(in the rows, 128 means zero)
The rows of R fall into 4 groups, which share some directions, and each row is roughly a mix of its group's hidden directions.
R, 148 rows:
[[160 140 120  77 109  71 134 119 111 130  99]
 [184  93  88 101 135 105 118 133 163 118 138]
 [139 128 126 151  87 137 137 138 195  95 151]
 [143 162  80 126 112  98 116  80  99 151 138]
 [ 99 134 132 100 147 182 133 101 104  80 133]
 [167 105 173 139  81  91 111 136 113 140 113]
 [ 76 158 134 114 182 150 149 139 148 143 145]
 [171  94 122 133 185 158 125 106 134 109 151]
 [193 127 110 105 108 153 142  97  93 138 116]
 [ 87 109 150 180 105  89 152 144 148 123 116]
 [130 136  77 125 114  86  83 142  92 150 137]
 [ 78 177  93 121 101 117 149 118 160 134 132]
 [176 101  99 124 156 169  94 154 126 126 150]
 [136  95 106 138 170 160 168  80 133 144 124]
 [170 133 151 193 101 119 117 109 141 146 109]
 [156 128 126  83 167 133 121 125  83 175 132]
 [ 80 142 131 163 153 134 130 130  65 129 108]
 [143 185  96 168 150 111 134  92 120 109 123]
 [117 151 117 133 113 171 169  83 120  83 123]
 [ 93 155 108 149 125 111  93 188 109 138 143]
 [128 114 138  58 111 137 142 148 145  99  89]
 [107 124 167  96 195 123 104 123 153 133 125]
 [ 97  92 137 145 154 104  88 153  97 112 165]
 [149 159 124 143 130  93  85 179 138 115  95]
 [114 179 118 121 151  98 151 186 129 149 131]
 [136 152 176 136 138  92 131  71 139 150 106]
 [137  55 106 105 131 124 119 153 118 165 126]
 [152 135 164 126  91 130 175 167 156 157 118]
 [117  97  96 152 148  67 121 103 108 119 100]
 [109 184 136 118 122  72 161 108 147 135 127]
 [124 172 164 107 118 119  98 112  80 158 108]
 [134 126 181  79  90 119 132 139 164 147 116]
 [150 118  96 129 115 164 124 160  83  86 157]
 [ 95 146 167 159 127 168 134 128 144  81 101]
 [118  91 135 152 157 132  57 106 139 139 122]
 [118 125 142  96 102 147 138  81 127 189 145]
 [172 141 111 173  95 105 131  86 133 158 133]
 [118 168 133 122 109 158 146 149  95 139 189]
 [171 127 122  97  96 189 121 132 142 145 104]
 [122 117 139 149 191 157 132  93 117 169 141]
 [153 129 108 125 145 200 123 118 164 155 129]
 [117 150 123 184 133 180 132 152 130 119 167]
 [116 116  90 103 162 146 156 137 118  83 171]
 [161  82 172 127 112 144  96 133  93 145 107]
 [103  99 150 166 143  82 109 124 172 106 138]
 [144  65 131  93 139 160 124 160 112 141 103]
 [137 171 146 127 105  75 116 102  90 155 114]
 [123  89 195 138 169 137 113 112 146 125 136]
 [151 133 129 142 159  67 135 137 117 163  86]
 [ 96 177 134 164 118 134 171 110  91 136 143]
 [110 145 173 122 154 173 120  88 164 131 108]
 [113 160 125 144 146 182 168 138 165 142 100]
 [153 125 152 150  99 131 116 138 190 147 169]
 [152 172 113 116  99 166 152 118 172 154 146]
 [115  97 160 116 152 147 118  90 131  65 132]
 [157  75 147 132 144 110 156 172 147 142 100]
 [129 134 163  79  85 124 151 163 153 115 104]
 [139 107 122  76 150 172 173 145 142 138 146]
 [126 159  60 113 113 115 115 144 140 150 166]
 [119 176  99 153 128 141 145 180 142  99 104]
 [151 139 111 159 162 133 161  81 134 175 126]
 [126 142 115 140 101 118 143 212 131 131 123]
 [123 124 123 136  89 112 138 173 156  72 100]
 [104 117 188 117 164 154 132 132 130  92  98]
 [142 123 166 108 107 158  82 172 163 122 122]
 [131 160 122 109  78 108 139  80 102 146 160]
 [120 114 177 151 123 101 110 151 190 132 137]
 [152  98 119  77 117  94 103 114 158 108  94]
 [169 145 135 126 110 137 109  96 171 155 176]
 [174 177 125 105 136 136 123  71 129 143 123]
 [121  97 110 125 140 108 109 145  59  96 108]
 [ 92 102 123 128 146 181 155 153 143 172 129]
 [154 109  95 111 120  85 186 153 140 116 127]
 [165 100  97  75 141 114  95 108 142 110 107]
 [ 80 130  82 102 131 123 134 137 107 105 178]
 [171 115 176 152  92 124 110 140 155 161 138]
 [ 83 179 129 155 139 156 127 148 138 171 137]
 [114 121 101 126 114 119 151  79  85 136 178]
 [ 98 138 146 166 124  62 146 102 131 127 151]
 [ 86 100 135 119 114 129 189 114 166 108 117]
 [169 124 120 124 152 176 125 116 156 175  98]
 [155 131 156 161  94 105 109 177 140 142 165]
 [ 92 137 114  98 162 175 143 113  80 123 139]
 [ 67 135 122 110 119 119 152 160 173 139 103]
 [107 182 149 136 140 138 100 110 105  81 156]
 [151 138 129 141  73 113 116 163 181 114 145]
 [ 95 111 170 121 120  94 115  77 139 158 106]
 [115 133 141 151  92 120 168  72  93 105 124]
 [129 153 182 122 110 108  97 107 117 181 128]
 [109 122  94 129 175 172 118 117 143  91  94]
 [107 171 132 138 160  87 154 158  99 153 150]
 [ 77 123 145 120 195 124 137 119  97 134 121]
 [101 147  97 133 127  64 145 147 145 137 168]
 [113 130 147  73 146 174 132 140 138 141  82]
 [137 153 137 103 121 127 126 198 163 145 101]
 [151 153 123 119 112  78  74  96 108 147 132]
 [ 85 153 127 125 182  94 162 100 130 139 119]
 [ 97 163  94  90  80 138 153 106 111 134 118]
 [107 173 171 162  76 110 128 122 135 133 129]
 [110 126 135 112 125 157 109 195 159 134  91]
 [108  83 159 152 134 118 111  80 168 107 130]
 [ 96 110 101 100 156 168 139 170 163 110 127]
 [142 138 177 127  98 141  71 139 164 143 135]
 [128 178 167 127  81 117 137 148 140 168 138]
 [132 116  92 107 148 113  64  88 111 135 114]
 [134 155 119 148 168 130  86 149 153  98  80]
 [121 190 128  88  92 127 165 149 129 136 134]
 [106 198 123 128  89  97 120 114 108 126 142]
 [167 154 121 162 116  89 174 101 111 135 151]
 [119 146 164 146 128 128  76 115  78 102 153]
 [128 135 196 158 147 116  89 122 105 106 129]
 [154 125 163 135  56  96 123 131 116 121 143]
 [ 91 122 136 170 161  79 122 139 156 113 156]
 [107 133 134 134 137  82 115 202 138 112 125]
 [145 110 157  90 159 133 141 173 154 139  85]
 [179 134  90 125 104  77 132 102 102 125 129]
 [141 145 151  61 135 176 139 139 114 150 132]
 [155 171  96 151 133 124 105 156  73 112 128]
 [134 119  85 106 136 121  99  63 104 151 129]
 [144 141 134 155 174 107 142 167 169  96 151]
 [103 156  73 139 113 110 155 122 175 141 149]
 [159 181  99 135  89  96 163 130 140 139 127]
 [149 148 154  81 112 139 157 101 148 170 157]
 [132 158 141 136  92 126 189  96 117 113 162]
 [126 149 185  98 154 102 150 149 144 125  87]
 [117 136 127 184 143 133  65 142  98 121 121]
 [ 88  98 140 116 129 177 143 166 128  94 101]
 [ 93 150 139 117 127  83 150 133  66 115 141]
 [140  75 113 161 185 112 117 152 120 114 126]
 [121  72  96 158  97 142 102 161 122 151 137]
 [119 117 161 179 135  84 122 117 167 135 162]
 [135  85 102 169 150 149 100 136 170 110 152]
 [ 93 111 114  84 132 157  69 136 133 119 103]
 [120 152 165 155 105 124 135  87 150 170 164]
 [120 140 139 111 106 106 107  65  98 147 167]
 [107 117 148  91  73 149 131  95 129  85 126]
 [163  80 101 109 136 175 104 124  96 133 140]
 [104 190 119 101 133 123 163 126 172 120 113]
 [138 160 141 142  88  86 137 169 101 133 165]
 [ 91 104  87  84 158 147 155 148 144 112 146]
 [148 149  70 144 112 163 127 137 164 116 162]
 [ 87 146 127 161 140 104 102 133  90 118 179]
 [180  95  94 122 120 102 138 170 133 137  96]
 [145  88 193 146 135 112 107 118 131 160 111]
 [118  75 159 137 134  96 108 113 169 165 128]
 [132  73 121 149 161 117 101  97 160 157 148]
 [ 82 146 163 121 117  88 138 150 174 108 139]
 [150 158 147  84 116 170 150 129 125 174 105]]
Each list below has one row that fits no group; the rest each fit one group, if only roughly. Name that row.
  * K732: [ 98 139 125 167 123 135 103 132 195 158 118]
  * K217: [166 101  75 161 133 147 132 118 139 124 172]
  * K393: [ 74 101 169 152 112 130 120 117 172 118 111]
  * K218: [161  86 147 125 145 126 111 108  93 153  77]
  * K502: [140 127  82 158 131  93 148 111  87  93 153]
  * K877: [120  73  99 156 140  94 143 100  98 107 146]
  * K990: [153 165 144 127 113  99 124 148 167 169  87]
  * K678: [ 95 165 181 113 100 119 109 113 100 137  96]
  * K654: [158 172 124 152 145 127  98  76 135 128 165]
  * K223: [149 106 149 107  96 107 151 157 100 146  74]
  * K32: [168 112  83 144 115 189 111 119 125 121 143]
 -> K877
  * K626: [ 96 127 187  90 127 159 120 110 125 164 119]
  * K614: [122 123 148 113 191 169 122 151  89 114 123]
  * K368: [143 183 139 104  89 135 137 110 138  81 107]
  * K485: [160 139 100  95 133 124 181  93 140 152 158]
  * K62: [142 181 168 106 140 140  93 167 138 126 105]
  * K650: [ 96  99 100 176 159 117 124  76 129 127 130]
  * K252: [126 124 114 132 144 195  70 132 145 136 127]
  * K820: [166  95 108  95 160 102 113  90 132 162 140]
  * K737: [152 156 114  87 150 115 135 182 113  96 152]
  * K258: [127 144  84 145 102 141 116 116  98 104 188]
 -> K614
  * K679: [169 151 161 147  98 133 115  98 107 179 130]
  * K846: [151 130 119 153 137 183  68 117 122 122 150]
  * K898: [109 134 135 113 124  96  56 150 109 100 138]
  * K21: [136  72  87 168 135 144 137 116 150 134 162]
  * K775: [ 99  87  89  89 110 129 160 131  87 135 137]
  * K143: [138 110 166 180  99 152  90 125 124 143  96]
  * K509: [ 91 193 119 154 127 124 103 167 128 120 131]
  * K417: [ 96 152  95 140 136 182 120 106 158  94 142]
  * K14: [135  97 112 135 100 110 167 191 111 122 148]
  * K535: [100 110  95 133 133 131 160 135  96  69 158]
  * K875: [166 106 135 131 129 132 165 129 150 196 113]
  * K621: [170 140 120 141 118 183 115  79 108 110 139]
  * K120: [132 128 126 103 137 198 142 113 163 127 165]
  * K946: [119 169 133 166  90 146 162 152 151  99 151]
  * K93: [ 95  83 103 168 168 142 111 105 141 107 126]
 -> K679
  * K854: [159 137  92 129 133  98 191 120 123 144 161]
  * K504: [106 104 171 117 105 154 163 150 132  76 136]
  * K90: [130 115 164 137 113  77  74 114 138 155 108]
  * K228: [ 80 159 127  99 100 185 142 128 138 142 133]
  * K396: [ 60 130 146 138  97 128 151 125 160 157 145]
  * K838: [156 155  93 155 137 137 181  96 148 113 103]
  * K748: [178 115 122 148 140 111 161 168 149 165 103]
  * K662: [139 134 120 159 121 132  48 107 143 107 127]
  * K484: [156 142  86 153 115  99 128 174  97  93 122]
  * K92: [162 139 136 144 146 190  91 140 154 109 110]
  * K34: [126 131 151 164  94 176 134 113  97  85 110]
  * K270: [119 143 129 186 180 104 107 126 115 155 147]
  * K377: [144 172 128 115  91 118 143 134 135  62 112]
  * K416: [ 95 174 132 175  94 142 150 103 130 117 154]
 -> K396
  * K353: [123  96 142 147 173 150 152  93  80 148 116]
  * K110: [122 149 135 140  73  96 127 142 108 104 181]
  * K834: [ 89 132  81 136 138 115 141  91 160  87 148]
  * K768: [134 168 161 150 132 165  72 117 134  99 126]
  * K124: [130 128 155 180 167 116 133 110 113  81 158]
  * K718: [167 116 113 114 147 148 108 142 152 147  63]
  * K507: [145 161 164 115 159 153  79 157 137 118 100]
  * K308: [ 90  98 170 147 127 127 134  87 157 165 146]
  * K771: [109 145 177  69 119 166 138 116 129 144 117]
  * K566: [ 98 146 107 148 106  76 140 134 148  85 159]
 -> K353
  * K933: [ 88 167 122 146 134  97 155 122 134 112 184]
  * K434: [ 93 113 151 151 129 162 121 135 131 115 197]
  * K943: [155 166  94 122  92 113 156 103 174 133 112]
  * K611: [136 104 101  93 134 155 111 135 151 108  64]
  * K966: [127 110 117 157 134 114 111  90 176 180 110]
  * K944: [ 74 121 157 161 143 167 136  87 123 144 134]
  * K267: [123 151  88 139 100 187 144 103 141  96 135]
  * K601: [118  72 136  79 161 144 127 137  88 126 129]
  * K194: [139  87 152 137 114 112 148 113 193 145 102]
  * K303: [131 105 106 122 176 148 108 177 130 106 169]
  * K238: [108 154 134 154 101  66 122 110 100 122  93]
  * K972: [110 124  93 124 147 166  80 176 152 130 137]
  * K613: [137 150  85 172 115 106 146  97 171 131 151]
  * K848: [133 115 132 113  91 140 171 138 191 102 142]
 -> K194
  * K970: [102 129 115  94 129 133 201 120 104 109 109]
  * K978: [100 124 174  67 122 151 150 129 139 147 105]
  * K328: [140 105  76 155 119 103  96 155 137  84 122]
  * K467: [ 91 145  96 154 167 136  82 166 123 133 118]
  * K419: [115 123 166 157  96 106  87  99 174 136 128]
  * K208: [118 185 142 140 134 147 118 117 189 129 103]
  * K753: [ 99 160 130 126  96 123 135 163 170  99 172]
  * K475: [115 106 139 126 125 108 100 149 187  96  86]
  * K668: [118 108 118 112 154  75 164 105  88 144 102]
  * K294: [104 123 141 121 117 104  62 153  96 141 160]
  * K783: [137 165 152 101 120 175  82 115 125 148  96]
  * K868: [140 118 156 173 149  90 137  85 110 105 159]
  * K643: [120  99 126 155 154 146 123  81 189 135 141]
  * K791: [162 125 161 142  85 109 158 129 167 154  97]
  * K47: [112 128 151 122 141 197  96 116 160 137 154]
 -> K791
  * K541: [141  85  87  98 157  94 119 118 124 104  92]
  * K906: [149 115 147 136 168 159 162 126 174 151  93]
  * K134: [ 91 144 142 117 153 185  99 123 149  95 107]
  * K542: [100  95 112  87 155 174 132 122 156 151 103]
  * K644: [146 123 136 169 113 191  85 143 126 113 114]
  * K653: [164 136 124 115 102 100 150  77 112  79 130]
  * K979: [130 130 104  83 121  75 167 145 140 161 118]
  * K778: [128  99 161 139 101 108 141 189 125  90 143]
  * K462: [107 157  61 117 168 124 141 143 151 119 114]
  * K425: [157  89 113 140 120 104  98 102  89 163 159]
  * K991: [ 79 125 147  91  97 177 125 158 143 116 130]
  * K115: [ 91 146 110 144 157 118 122 150 186 110 164]
  * K266: [161 127 183 156 168 105 116  94 144 134 123]
  * K103: [ 86 154 112 169 144 158 147  89  96 119 140]
  * K409: [164 110 111 169 184 113 103 118 119 150 150]
 -> K409
  * K550: [121 163 132 169 112 122 154  94 179 149 105]
  * K880: [153 145 121  77 110 135 128 164 109  91  86]
  * K947: [171 140 165 140 132 135 168 131 170 128  85]
  * K245: [150  89 128 146 176 134 102 127 161 151  87]
  * K406: [105  85  87  90 100 136 146 130  94 142 153]
  * K818: [121 152 174  96  82 126 134  85 122 112 154]
  * K449: [152 133  91 147 106 185  99  87 119 128 123]
  * K704: [152 163 158  91 110 132 114  83 133 170 144]
  * K352: [100 108 154 149 151 110 122 160  97  74 102]
  * K537: [172 143 117 136 131  68  90 101 120 145 111]
 -> K352
  * K855: [120 129 137 203 110 112 144 129 152 144 163]
  * K433: [152 106 108 153 108  68 171 111 129 139 147]
  * K363: [141 103 109 178 165 104  92 108 120 158 148]
  * K286: [160 138 107 160 135  87 132  98 168 170 141]
  * K687: [135 103 176 105  88 136 181 116 137 116 146]
  * K758: [ 86 118  87 138 129  65 120 133 118 100 136]
  * K97: [ 89 127 138 114 146 171  98 156 153  85 108]
  * K810: [139 117 126 170 132 103 148 191 116  95 150]
  * K53: [111 150 176 105 126 125 135 161  85  87 107]
  * K712: [172 167  92 105 104 110 129  85 126 116 104]
  * K950: [100 127 121 175 146 146 186 141 117 147 159]
  * K11: [ 90  96 133 174 156  87 109  99 120 138 111]
  * K967: [146 124 100 185 113  78 119 160 129 107 126]
  * K499: [143 121  80 108 137 138 171  80 151 111 152]
  * K674: [ 85 129 123 113 184 156 118 122 169 107 149]
 -> K758
  * K96: [104  90 141 157 150  90 135  96 124 178 135]
  * K908: [177 106  96 155 136 105 106 137 171 141  97]
  * K216: [187 145 114 127 122  87 106 101 140 160 103]
  * K874: [104 114 101 118  76 136 173 114  87 115 115]
  * K102: [187 110 109 134 112  85 139 144 112 170 128]
  * K451: [147 142 122 176 109 129 156  84 102  89 151]
  * K736: [157  92 156  79 135 120 128 132 164 171 139]
  * K720: [139 137 137 128 138 191 135  91  95 158 159]
  * K104: [157 128 131 105  96  96  88 132 154 182 138]
  * K949: [153 121 138 169 110 140  69 147 169 118 144]
 -> K104
  * K345: [160 173 146 117  90 120 125 143 159 165  94]
  * K84: [ 84 115 139 103 126 110 187 138  99 131  95]
  * K807: [156 115 125  86 137 151  75 164 108 156 118]
  * K996: [ 84 157 139  63 148 121 115 149 139 134 110]
  * K423: [111 117 126 152 146 130 127 102  66 121 182]
  * K684: [ 91 174 136 161 175 153 109 104 137 115 129]
  * K792: [144 155 172 144 120 181 101  99 102 125 148]
  * K918: [129  90  89 171 148  78 149 112 137 131 140]
  * K861: [196  94 150 133 124  83 128 115 121 138 133]
  * K112: [180 122 160 133 133 129 120 129 110 189  99]
  * K342: [146 141 106 174 174 142 175 114 128 100 123]
  * K390: [111 130 158 144  89  72 148 166 118 138 105]
  * K708: [128  62 144 100 159 125 161 146 103 111 124]
  * K853: [ 93 157 152 119 132 126 172 102  81 161 124]
  * K706: [131 169 132 119  85 167 148 149 153  83 130]
 -> K792
  * K201: [147  94 131 118 150 155  96 106 176 162 157]
  * K659: [119 178 192 137 116 100 128 120 126 109 104]
  * K179: [182 134 146 171 116  87 103 114 111 145 145]
  * K444: [139 141 160 123  72  98 171 118 117 105 156]
  * K195: [ 96 174 103 124 120 146 148 140 152 108 183]
  * K127: [171 179  84 126 120 139 110 148 120 117 162]
  * K522: [123 142 149  98  95 157 116  85 177 101 123]
  * K809: [164 141 104 126 151 155 156  97 128 156 181]
  * K551: [121 112 107 147 108 114 115 116 199  89 114]
  * K213: [135  99 119 105 128 113 156  91 140 118 196]
  * K288: [ 99 144 127 154  99 109 137 113 144  95 192]
  * K948: [143 132 105 149 101 159 130  70 151 163 100]
  * K876: [178 113 108 129 164 127 127  91 150 148  83]
 -> K213
  * K618: [162 155 150 157 121 116 116 184  95 154 145]
  * K530: [117 133 175 127 123 165 158 162 160 170 124]
  * K620: [186 134 148 129  79 139  92 118 108 106 124]
  * K8: [157 123 122 150 154 174 147 133 181 101 103]
  * K805: [142  99  64 108 112 147 136 165 134 131  96]
  * K106: [150  84 120 172 166 104 133 106 152 126 164]
  * K27: [125  96 165 178 123 161 131  86 119 109 108]
  * K476: [155 113 142 168 162 113 121 111  77 164 145]
  * K37: [151 108 208 126 131 117 116 124 154 108 124]
  * K136: [140  87 170 150 115  79 145 122  95 145 108]
 -> K620
  * K271: [163 133 158 156 112 114  80  93 108  94 118]
  * K998: [127 140 170 103 107 153 162  79 102 153 144]
  * K394: [104 116 125 111 122 128 122  75  97  74 159]
  * K634: [130 113 141 142 105 157 117  95 195 115 157]
  * K369: [107 180 109  97 137  92 142 123 116 102 171]
  * K740: [105 166 170 114 118 162 136 156  82 134 105]
  * K272: [161  88 109 151 105  95 149  88  99 136 152]
  * K16: [152 120  81 112 172 142 128 151 150 121 177]
  * K675: [138 127  73 149 145 147 109 155 115  72 118]
  * K489: [ 98  98 146 118 153 164 121  76 132 162 153]
  * K338: [ 90 112  99 148 138 148 132  77 130  83 102]
  * K79: [ 76 152 163 128 143 161 106 152 145  94 110]
  * K116: [175 119 124 147  95 119 179  88 110 127 110]
 -> K271
  * K123: [170 120 107 112 144  74  93 140  97 126 103]
  * K921: [104 135 144 106 141 165 147  98 195 129 123]
  * K287: [ 90 122 153  85 164 108 149 131 100  91 150]
  * K125: [111  85 171 118 141 147 146  80 121 136 165]
  * K751: [150 157 136 151 124 120 142 165 152 193 108]
  * K533: [135  92 134 119  89 117 111 117  69  87 121]
  * K20: [144 110 108 105  75  92 152 143 103 159 153]
  * K926: [169 125 113  90 125 150 109 107 189 147 126]
  * K793: [166 120  74 146 153 136 161 148 144 126  89]
  * K477: [ 91 127  99 107 102 161 120 178 130  87 122]
  * K46: [ 95 157  93 110 106 135 139 138 171  81 148]
 -> K926
  * K50: [127 107  84 177 150 128 138 172 117  93 132]
  * K468: [139 114 177 125  87 142 116 115  89 141  82]
  * K313: [142 169 113 178  96 115 109 157 116  88 128]
  * K561: [ 75 112 165 168 119 121  96 102 146 121 109]
  * K400: [ 93 134 158 118 191 135 120 162 139 111 100]
  * K843: [100 118 129  90 131  96 134 200 125 135 122]
  * K346: [100  78  92 121 136 135 134 141  95  82 153]
  * K829: [105 146 165 170  92  88 125 167 121 131 112]
  * K547: [101 133  98 148 173 135  90 173 132 107 104]
  * K777: [138 126 170  78 132 143 103 107 129 183 132]
  * K76: [111 146 117 113  88  85 186 132 123 140 100]
  * K564: [129 126  87 168 108 132 120 115 115  88 184]
 -> K400
